In the data rows, the value 50 means zero.
Some points, each followed by its number:
Array([38, 65, 34, 49, 48, 54, 48, 25, 35, 47, 77, 82, 39, 82, 39, 30, 55, 65, 25, 37, 40, 72, 37, 72, 53, 86, 30]) 0
Array([62, 72, 50, 56, 68, 62, 58, 33, 77, 88, 66, 57, 38, 51, 56, 45, 30, 32, 69, 55, 63, 64, 44, 53, 94, 58, 65]) 1
Array([22, 39, 60, 47, 37, 20, 50, 57, 26, 29, 34, 25, 49, 31, 43, 78, 37, 45, 34, 75, 43, 47, 15, 46, 16, 54, 48]) 2
Array([65, 57, 24, 63, 65, 42, 58, 21, 72, 63, 68, 51, 58, 48, 46, 26, 54, 57, 75, 31, 58, 89, 70, 66, 58, 37, 39]) 3
Array([43, 48, 28, 70, 57, 70, 60, 54, 41, 21, 69, 60, 67, 67, 60, 45, 99, 84, 54, 44, 35, 51, 57, 57, 25, 53, 46]) 4
Array([37, 53, 49, 88, 44, 56, 69, 65, 68, 49, 50, 45, 53, 49, 75, 60, 67, 56, 69, 66, 46, 36, 43, 40, 42, 42, 62]) 5
Array([39, 36, 46, 18, 29, 60, 31, 23, 42, 58, 25, 52, 51, 41, 35, 31, 76, 62, 44, 28, 40, 37, 41, 49, 55, 23, 41]) 6
Array([49, 57, 54, 51, 39, 46, 33, 48, 44, 34, 31, 50, 41, 51, 55, 44, 40, 42, 41, 56, 48, 45, 51, 30, 43, 49, 39]) 7
Array([61, 64, 53, 62, 61, 68, 57, 62, 59, 47, 58, 44, 27, 29, 62, 86,  3, 17, 54, 84, 54, 48, 33, 40, 58, 55, 43]) 8
Array([67, 41, 80, 53, 69, 70, 43, 31, 54, 75, 46, 44, 65, 47, 54, 34, 63, 59, 62, 38, 46, 72, 60, 47, 67, 57, 71]) 9
Array([41, 65, 40, 64, 60, 33, 69, 27, 57, 68, 62, 22, 53, 23, 44, 30, 42, 42, 57, 27, 46, 56, 37, 49, 68, 57, 40]) 10
Array([47, 32, 77, 45, 21, 30, 92, 86, 47, 68, 39, 34, 49, 68, 45, 81, 40, 31, 74, 79, 72, 31, 68, 64, 70, 54, 28]) 11
Array([55, 74, 36, 59, 80, 29, 71, 26, 73, 74, 59, 56, 44, 52, 63, 17, 38, 54, 62, 37, 50, 65, 33, 58, 75, 50, 49]) 12
Array([49, 60, 53, 59, 64, 44, 67, 64, 68, 47, 59, 59, 53, 67, 51, 61, 34, 53, 48, 70, 46, 70, 76, 48, 47, 57, 58]) 13
Array([51, 46, 53, 75, 24, 51, 43, 55, 55, 34, 68, 55, 49, 60, 36, 54, 64, 57, 24, 45, 57, 55, 53, 74, 38, 57, 45]) 14
Array([28, 56, 46, 34, 32, 24, 34, 51, 35, 41, 42, 59, 42, 68, 32, 48, 44, 54, 42, 38, 52, 45, 60, 45, 49, 33, 41]) 15
New points follow, each followed by the numbers of its three nearest points above, looking only along the 4 directions in which the numbered points spread most, smallest number first.
Array([37, 21, 47, 32, 22, 67, 45, 30, 28, 40, 28, 35, 59, 44, 42, 58, 75, 64, 26, 57, 38, 34,  0, 47, 20, 38, 33]) 6 7 15
Array([47, 51, 44, 59, 47, 34, 54, 57, 52, 45, 63, 37, 50, 49, 42, 53, 41, 46, 37, 60, 59, 56, 53, 50, 48,  0, 43]) 7 13 15
Array([14, 49, 34, 75, 24, 50, 64, 37, 48, 28, 56, 79, 49, 71, 58, 33, 60, 64, 32, 47, 34, 49, 20, 45, 34, 70, 42]) 0 14 15
Array([54, 55, 57, 36, 53, 47, 47, 76, 40, 35, 15, 27, 44, 34, 58, 60, 27, 22, 53, 65, 54, 17, 51, 23, 47,  0, 71]) 2 7 11
Array([67, 61, 57, 45, 68, 35, 34, 74, 54, 71, 24, 27, 58, 34, 24, 63, 44, 37, 66, 62, 48, 33, 79, 32, 57,  8, 18]) 7 11 15
Array([54, 35, 36, 22, 75, 56, 31, 52, 56, 42, 38, 43, 45, 64, 17, 54, 48, 34, 35, 61, 50, 89, 51, 44, 45, 32, 48]) 7 10 15
Array([64, 84, 63, 72, 80, 73, 81, 40, 61, 36, 86, 67, 58, 74, 79, 59, 76, 67, 67, 35, 50, 57, 34, 55, 52, 67, 57]) 3 5 13
Array([33,  8, 57, 41,  4, 61, 26, 56,  0, 21, 23, 58, 46, 60, 24, 63, 40, 49,  5, 67, 45, 47, 55, 39,  8, 46, 54]) 2 7 15
Array([42, 32, 39, 49, 49, 58, 64, 42, 37, 77, 11, 43, 59, 33, 61, 33, 52, 45, 73, 50, 54,  8, 71, 32, 48, 64, 81]) 5 7 9
Array([65, 59, 42, 62, 68, 41, 60, 41, 60, 64, 79, 48, 61, 44, 30, 33, 70, 59, 70, 37, 57, 75, 72, 81, 60, 60, 18]) 3 9 12
Array([82, 46, 64, 35, 57, 49, 30, 60, 44, 75, 27, 43, 51, 42, 35, 61, 51, 39, 74, 57, 65, 13, 99, 48, 57, 24, 21]) 7 9 11
Array([35, 43, 59, 36, 43, 37, 40, 60, 43, 51, 41, 72, 22, 78, 42, 63,  3, 20, 58, 69, 69, 59, 96, 42, 55, 52, 55]) 7 8 13
Array([25, 39, 46, 57, 30, 61, 69, 65, 49, 44, 53, 38, 41, 43, 71, 47, 49, 47, 22, 43, 43, 43, 41, 49, 25, 18, 78]) 7 14 15
Array([44, 49, 25, 30, 50, 51, 37, 49, 49, 34, 75, 57, 39, 49, 40, 46, 40, 37, 44, 42, 39, 58, 44, 64, 42, 43, 48]) 7 14 15
Array([43, 42, 71, 53, 42, 55, 59, 93, 51, 48, 42, 26, 39, 37, 45, 82, 42, 49, 52, 76, 57, 25, 63, 39, 38, 20, 52]) 2 5 11
Array([47, 45, 42, 45, 50, 29, 55, 37, 62, 61, 62, 27, 75, 39, 33, 41, 76, 82, 53, 60, 56, 56, 36, 71, 62, 54, 52]) 7 9 10
Array([66, 54, 80, 57, 78, 55, 21, 42, 50, 52, 27, 58, 45, 47, 53, 24, 50, 47, 61, 33, 35, 27, 34, 25, 44, 45, 65]) 7 10 15
Array([72, 49, 36, 16, 59, 60, 27, 37, 42, 46, 46, 41, 39, 43, 78, 36, 17,  0, 75, 32, 41, 48, 47, 58, 62, 62, 99]) 1 10 12
Array([41, 59, 54, 38, 49, 84, 42, 27, 60, 66, 54, 58, 19, 45, 40, 40, 45, 44, 64, 11, 60, 56, 21, 41, 77, 41, 38]) 9 10 12
Array([53, 61, 43, 55, 62, 32, 57, 44, 57, 53, 64, 12, 68, 40, 56, 37, 87, 90, 66, 59, 54, 46, 22, 56, 54, 55, 36]) 5 9 14
Array([54, 46, 44, 56, 51, 66, 62, 26, 53, 36, 58, 33, 56, 22, 65, 43, 50, 47, 68, 51, 47, 74, 42, 41, 63, 23, 67]) 3 9 10
Array([57, 55,  9, 48, 68, 70, 22, 29, 57, 43, 53, 55, 47, 42, 68, 11, 42, 60, 41, 29, 24, 75, 47, 48, 51, 54, 72]) 0 3 12
